The rows of Z fall into 4 groups, which share some directions, and each row is roughly a mix of its group's hidden directions.
Z:
[[-39  -6  16   2   2  15 -22  20   8  43]
 [ 10  -9  32 -24 -11  -4 -22 -10 -14  46]
 [-22  32  26  -8  18   5 -31  -6 -21  27]
 [ 33   2  21   1  35  -6 -28   2  15  32]
 [  7  20   1  29 -31  10   9 -12 -47   6]
 [ 40  29 -17   6  -6  33 -21   6   7  18]
 [-17   0  -3  43 -47  -5   7 -17   6  -1]
 [ 17 -10 -12 -42  10 -32  12 -34  -3   9]
 [-14 -14   6 -50  -8  20  -6  -5   0  37]
 [ 20  -3  36  27   4 -30 -32 -12  -1  14]
 [-26 -22 -27 -21  -1 -29  18 -14 -14  29]
 [  3 -10 -14  -5  12 -18   2 -11   3  62]
 [-31 -23   1 -11  21  26  16  11  41  -4]
 [-25   4  -7  24  -6  18 -24  28  42  -2]
 [ -1  14 -32 -19 -14  29  12  31 -18 -27]
 [ 36   8 -17 -13  -5 -20   2 -30  27 -30]
 [ 25 -32  15 -15   7 -14  15 -10  42 -19]
 [  8 -36 -10  22 -14 -14  37   2  32  -8]
 [ 27  19 -18  -6 -11  23  24  33   0 -31]
 [  3  -3  25 -16 -23  44  -9   1   8  36]
 [-34  17   8 -25   8  -9  -9 -31  -8  38]
 [  7 -21  33  19 -17   9   7  35 -13  32]
 [-31  -4  -4  19 -23 -13  29  -5   2 -43]
 [-31  -7 -11  40 -32 -18  17 -19   4   5]
 [-45   3   0  -2   4 -17 -18 -13   3  44]
 [ -6  25   4   6 -39  25 -39  -5 -17  13]
 [ 39   5 -25 -40 -12   8   2 -14  -6  24]
 [-26  23 -44   9 -16   3   7  21 -12 -26]
 [ -9  -9 -37 -33   0 -16  12   8 -24 -33]
 [-34  -6 -12  13  31  37  21  -4  16 -15]
 [-10 -13 -37 -20 -26 -24  30 -24  -1   4]
 [-45  -6 -21 -10  26   7 -33  13  13  -8]
 [ -3  41   3  14   8  -2  24 -25 -41   6]
 [-44   9  10  -2  -8 -25 -26 -23  22  18]
 [ 21  16   0   5 -36  -2  38 -31 -16  -8]
 [  7 -12   4 -58 -12  -6   5 -15   5  28]
 [-46 -17  -9 -22 -31  -7   8  10  23  -9]
 [ 21  18 -26   8 -20   2  14 -16 -26 -42]
 [-16  35  -7   7   2  18   7  18 -43 -25]
 [-24 -14  11 -12 -21  31  21   3  43  -1]
 [ -6  18 -18 -21  30   2  29  27  -9 -34]
 [ 52 -31  -4   2  22 -16   4  12  -7  11]
 [-15   4  -5  -8 -16  15 -46 -40 -16  -2]
 [ 25 -16   7   2  56 -13  -2  15  17   1]
 [ 36  -8   3 -47   7  14 -22 -10   5  19]
 [-25  22  32  21 -26  20 -19   0 -23  15]
 [ 15  18 -25 -25  -7  13  -5 -43  11  28]
 [ 22  26 -22  -5   9 -13  18 -31  32 -23]
 [ -3  19  -1 -11  32   6 -29   7 -37  31]
 [-12 -10  46  29   7 -20 -18  -2 -21  19]
 [  1  13 -23 -23   4  10 -53  14 -20  -8]
 [ 64  14  -1  -2  13  14  -3  -3  -3  -7]
 [-16 -26   4  25   6 -25  -3  -4  27  42]
 [-14  15  -1  50 -21  23  17  -1  -7 -23]
 [ -5  12   8  48  20  -3 -34  19  -9 -16]
 [-14  18  -9  14 -50   1  19 -18 -25 -12]
 [-23   5 -12  -5  16 -23  12 -48  17  25]
 [-29  21 -26  23  30 -28  -2  10 -20  -9]
 [ 30  21   6 -12 -21  -6 -13 -22  41 -20]
 [ -2   4  25  32 -47  23  -1  17   7   4]
 [  6  -4 -37  -5  17  24  23  26  22 -28]
 [ 14  15  -5  -4  -1  33  23   8 -45  25]
 [-10  32   5 -18  39   3  14  16 -25 -26]
 [ 44  -8  24  34  15 -22  -9  -2 -15  -9]
 [ -8  26 -43  20   3  12  11   3  18 -33]
 [-26   4  49   8  26  16  -2  16   2 -20]
 [ 14 -14  26 -34  40   6  11  22  13 -13]
 [-11  -3   9 -27   2  45 -14  -6  -8  39]
 [  6   4  -4  27 -29  -7  47   6  25 -16]
 [  6  32 -14 -29  16   0  46 -10  -8 -12]
 [-26  -7  49  13  22  -2 -20   1   1 -24]
 [ 18  10 -42  26  -1  18   9  22  16 -27]
 [ -9 -34  -1 -25  20 -35  15  28 -17   2]
 [ 16  -4  -5  -2  -1 -41 -28 -23  39   2]
 [-17   3 -16   0  10 -15  14 -34  11  49]
 [ 19  15 -16  14  15  43 -11  32  21   5]
 [-16  -2  11  30  22 -28  40  -1  11 -23]
 [-38 -21   4  29 -38 -12   8 -16  -5  10]
 [  8  11 -46  14 -32  13 -14  15  26   2]
 [ 12 -16  21 -27 -23  17  40 -10  11  23]
 [ 20 -14  24 -42  30   1   9   5  27 -12]
 [-26  12   6   2  10 -40 -15 -27  35  -7]
 [-13 -15  29 -36  38  -2  13  15  -2  18]
 [-21 -18  -9 -12  54  19   1   8 -11  18]
 [ 25  30  -2  23  -5   8 -12 -19 -46   7]
 [  5 -20  16  29   1 -18 -11 -26   4  46]
 [-15 -24  14  -7  42 -19  -1  22  30  15]
 [-19  -8  -8 -23  -1 -25 -12 -48   1 -26]
 [  9  27  -5  -2  22 -24  -6 -42 -20  26]
 [-18  30 -11  12 -20  48  -6  20   9  -7]
 [-34   0  43 -24  13 -13   5 -25   0 -15]
 [-38 -22 -25  -7 -19 -24   7 -26 -17  15]
 [ -2  -9   5 -35  46 -11 -14  14  19  20]
 [ -4  10 -13   0 -12   2  16 -42  20  44]
 [-12 -12 -29 -32  10   2  -7  21 -39  22]
 [  3  25 -24 -13   4  12  14 -46 -31  -4]
 [-24 -25 -37  13 -12  -7   3  30  26  17]
 [-25   8   1  18 -45  -4 -32  20  12 -14]
 [-19  43  23 -22   7  12 -29  -4 -18 -14]
 [-28   4  19  24   1  -4  10  -6   1  54]
 [-34   3  36  20  -8   8 -32  13  17  16]
 [-16 -16   8   6  17  17  -9  36  45 -14]
 [-36 -30   0  -2 -25  -1   1   0 -26  35]
 [ 25   3  14  21  43  21 -28  14  -4  16]
 [ -2  36 -13  -5 -20   3 -22 -35 -24  23]
 [-16  -1 -20  13  -9  10  15  38  -5 -46]
 [-18 -31  -7 -14  15 -31  32  16  23 -15]
 [ 18  28   1 -16   6  11  42 -11 -23 -29]
 [ -1  13 -17  29  30  -9  -2  -5  23 -44]
 [-19   9  16 -17  18  -1  51  -6  24 -15]
 [ 15 -16  20  18  -6 -19  38 -34  23   8]
 [ 30 -16   7 -24  11 -25  36   6  27  14]
 [-19 -27   3  10  -9 -28  46  18   5  15]
 [ -7  33 -23 -27 -23  17 -11 -18  33 -10]
 [ 48  -3 -40 -21 -11  -7   2  -9   4  12]
 [  7  12  -8  45 -27  -8  -3 -32  23  13]
 [-18  10  21 -15  31   2   6 -36  20  31]
 [ 22  15   7  47 -20 -10  21  -3  -3 -28]
 [-11  25   3  44 -29  28 -15   1  -7 -14]
 [  5  16  -7   1 -11 -25 -33   0  39 -34]
 [  2  -3   5   8 -23 -36   9 -29 -44   3]
 [ 22   3  -4  24 -14   8  11  12   8 -56]
 [-41   6  -5   0 -26  16 -43  16  -2   5]
 [-35   2 -14 -30  18 -24   7 -26  28  -7]
 [ 37 -12   9  15 -27   6 -40  17  -8 -14]
 [-30  17   8  11   8  19 -32 -37  -5  23]
 [  8  17  29  11  18  17   2  -5 -48  24]
 [ 28 -11  43  -9  11 -12  13   2  35 -16]
 [-28 -18 -19 -18  24 -32 -23  22 -19   6]
 [ 29  29  -1 -14  26 -13   7 -42 -16  -5]
 [-12  -7  22  56 -12 -15  17 -17  -6   8]
 [ 10   4 -38  21 -43   6  12  10 -26  -3]
 [ 29  30 -17 -14  -6 -21  -7 -39 -21 -10]
 [  9 -29  24 -30  -3 -27  23 -18 -27  -9]
 [-21  24  38  -9 -14  -9 -10 -37 -21   3]
 [-39   5  -5 -21 -18  41   6  22  17  -4]
 [-22  24 -23 -15 -19  23 -37  19 -17   7]
 [ 31  27  26   8  29  13 -13  -3  29 -17]
 [-29  17 -18 -10 -51  18   1  -2   8 -14]
 [ -8 -38  21  11 -12 -41  27   6  13   0]]

In each list below, one row fits none of the groups, and each other row fits one group, some only roughly. Which row is it?
  Z189: [  2  19  49  -6 -28  27 -15 -15 -10   0]
  Z735: [  9  10  -5 -24  -1  29  34 -44   6   2]
  Z928: [-26  -2 -41   6 -19 -20   4 -29 -16 -24]
  Z497: [-14   6  43  33 -16  34   1   7  12   0]
  Z143: [ 26  22  12 -14 -45   9   4 -22 -22  13]
  Z976: [ -3   9  -1 -42 -37  16   9 -33  10   8]
  Z903: [ -2  37 -22  -2 -22 -13  -9 -34   6 -32]
  Z548: [ 23  34   0 -22  19   9 -43  13   2 -13]
  Z489: [ 30  -5 -16   8  39 -19   7 -13 -18  34]
  Z420: [-12  40  12  -6 -14  24  24  -3 -23 -31]
  Z685: [ 13 -44 -11   6 -27   9   8  12  23  31]

Z548
  Z328: [-24 -21  -1   9 -16 -12  33  31 -13 -34]
  Z833: [ 30   1  15  -1   8 -44   2 -34   3 -22]
  Z621: [ 44 -42 -12 -19   1   8  17   7  11   8]
  Z728: [-16  -4  15 -49 -13  14   7  -2  34 -18]
  Z187: [-16  18 -14  33  -2 -11   7 -17 -27  41]
  Z417: [-21 -25  -2 -28  -9 -21  21 -14  19 -37]
  Z353: [ 14   0 -18  14  -4 -11 -23  16 -15 -54]
  Z516: [  9  26 -13 -18  -1  14  21 -48  16 -20]
  Z827: [ -5  24  10  18  16   3 -45 -23  -5 -29]
  Z336: [ 10   2 -14 -36  40 -15 -22  12  -9 -25]
  Z236: [-44 -24  20 -15   8   1  13  16  14 -30]
  Z646: [-27  11  -2   3   9  54 -17  -4 -14  19]
  Z21: [  1  24  13   8   2  43   3 -15 -40 -18]

Z21
  Z929: [ 11  21 -21  13 -12  14 -42   5 -22 -32]
  Z81: [-20  12   0   8  -3   6 -38   3  15  49]
  Z465: [ 20  10 -26 -20  44 -14 -19  16 -18 -12]
  Z821: [-10  24 -20 -38  25 -29   9 -15  21  -6]
  Z785: [-10  16   8  16 -10  41 -43   1  22  -6]
  Z414: [ 27   0 -40  -7 -40   7 -22  -8 -14   5]
  Z398: [-20   7 -17  18  12 -45 -12 -31  -5  21]
  Z84: [ 12  -6 -14 -15 -16  37  25  20  37 -13]
  Z725: [-37  -7  18  37 -32   5 -11 -10  -9 -20]
  Z20: [ 22 -22 -17  26  12 -40  10   2 -30  10]
  Z226: [ 20  -7  27  20  31  -6  21  -1 -39 -14]

Z84
  Z339: [-18   7 -16 -40  14  14 -32 -15  30   2]
  Z595: [-43  29  -4  -9 -22   4   4  12 -32 -18]
  Z120: [-27 -22  47  -3  30 -16  -1   7  -8   8]
  Z962: [  0   3 -25 -24  -5 -21  12 -21  31 -39]
  Z736: [-10   8 -59   8 -10  -6 -26  12 -10   1]
  Z77: [-19 -17 -37  13   8   5  20  34  20 -24]
  Z954: [ -8  -9  -4 -41   3  29 -14  39   9  17]
  Z848: [  5  -9 -37 -13 -33  -1 -19 -11 -26 -28]
  Z966: [ -3 -15 -19 -33  10 -52   5   2  10 -15]
  Z627: [-16 -37  -5  -8 -24 -42  -4   0  26   8]

Z595
  Z320: [  3 -28  20 -21 -12 -19   6  25  44   4]
  Z960: [ 40  15 -10 -27  -5  17  14  -9  31  25]
  Z617: [  2  -7 -53   5  -7  39  17   7   4   4]
  Z887: [-25   5 -22  -7 -18  10   2   0 -26 -50]
  Z869: [  2  37 -46  26  21  -5  -6  -6   9  -4]
  Z296: [  6  12  -7 -23  26  30  -9 -25 -29  28]
  Z760: [  3  32 -21 -27 -14  27  34   2 -14  16]
  Z492: [-19   8 -28   5   3 -30  47   3  12 -18]
  Z246: [  9   6 -36   2  -3   2  -5  42 -26 -31]
  Z358: [ -7 -11  30  15 -11 -12  30  10  20 -43]
  Z669: [-32  16 -16  -9 -15   2  21  22  26 -37]
  Z472: [ -3  33  -9  15 -10  21  34  -3  13 -38]

Z617
